One turn sends every row of this set to another row. A few are shown first. Where does it send the rows asked after them?
Tatat: [ -4  18  13 -12  11  18 -11  10 -11  -3   0 -12   5  -4]
nagor: [  8   7   6   4   3  -8   4   9   4 -25  -7   3 -12  -9]
mos: [ 21  20  22  -7   0   0  -1   8  -3  -3 -14   2  -6   0]
sudi: [ -4  -1  -3  -2  -1 -11 -20  19  19   2   5  -5   1  -3]
bufeg: [ 27   1  12   1  -9   1   3   4  10  -6   0  -5 -11 -16]
Mupib: [  0   1  27  -5 -20   0 -13  16 -13   3  -6   0  -5  -7]
Kan: [-3  9 -2 -3 -1  7  6 -1 -1  0 16  7 21 -5]
ledo: [ 18  21  13 -10   1  -5   5   0   9  -8   0   8   7   6]
Fov: [  4 -14  -5 -12   1  -8 -10   3   7  14  12 -10  -4  -3]
Dom: [  2 -17  -2  -4   0 -15  -4  20  -5  -1   6 -14  11   1]
Badob: [  1  -4  23 -20 -15 -10   9   3   2  -6  -4  -5  15   9]
Teduk: [  8  -9  -1 -15  -2  -2  -1   7  12 -10  -2  11  -6 -22]
Gos: [-22   2  10   0   2   8  -4  18 -13  -2   8  -6  13   0]
kupes: [  4  -9  28  -2 -18   2  -7  13 -16  -1 -13   0  -2 -16]
Rop: [ 10  -4  -4  -1   2   1  22   3  -6   5  -5  -6 -12  -9]
bok: [23  8  5  4  0  6  8  0 11 -9  7 -6 -6 -9]
tofik: [ 20  12  -6  -7  -4 -12  -1  -7  -2  -1  -6  -5 -10  -3]
losap: [-9 13  5  4 -6  6  8  0 -2 -1 18  4 16  6]
tutul: [ -3  -3  18  -1  -6 -18 -12  26   1   5   2   2  12  12]
Fevul: [  1 -13  -4   1  10  -9 -14  23  -8  -2   7 -14   8  -7]
vara: [  0 -14  23 -12 -14 -11   4   2  11  -5   4  -5  17   3]
likof: [  4   9  17  -8 -13   6  21 -10  -1  -4   1  -5   6   4]
lod: [ -8 -20  10   4  12   0   1  20   4  -3   1  -9  -8  -7]
Nepe: [ -3   0   5  11   2 -12   3  21   2  10  -4 -21  -3   4]
dipe: [ -2   6  14  -2  12  18 -14   6 -13   9   1 -14   5  -7]
Bibir: [ -3  11   6   3   7  -4 -16  21  -8  16   6  -3  10   9]
fule: [-13 -10  14 -14 -20  -9 -10  11 -12  10   2  -8  10   1]
Dobod: [  6  13  23 -13 -10  14  -8  -1   1  -9  -4   2  -3 -14]

tutul turns into mos
tofik turns into sudi
Teduk turns into lod
And these:
bok turns into Dom
Badob turns into Mupib
fule turns into Dobod
vara turns into kupes

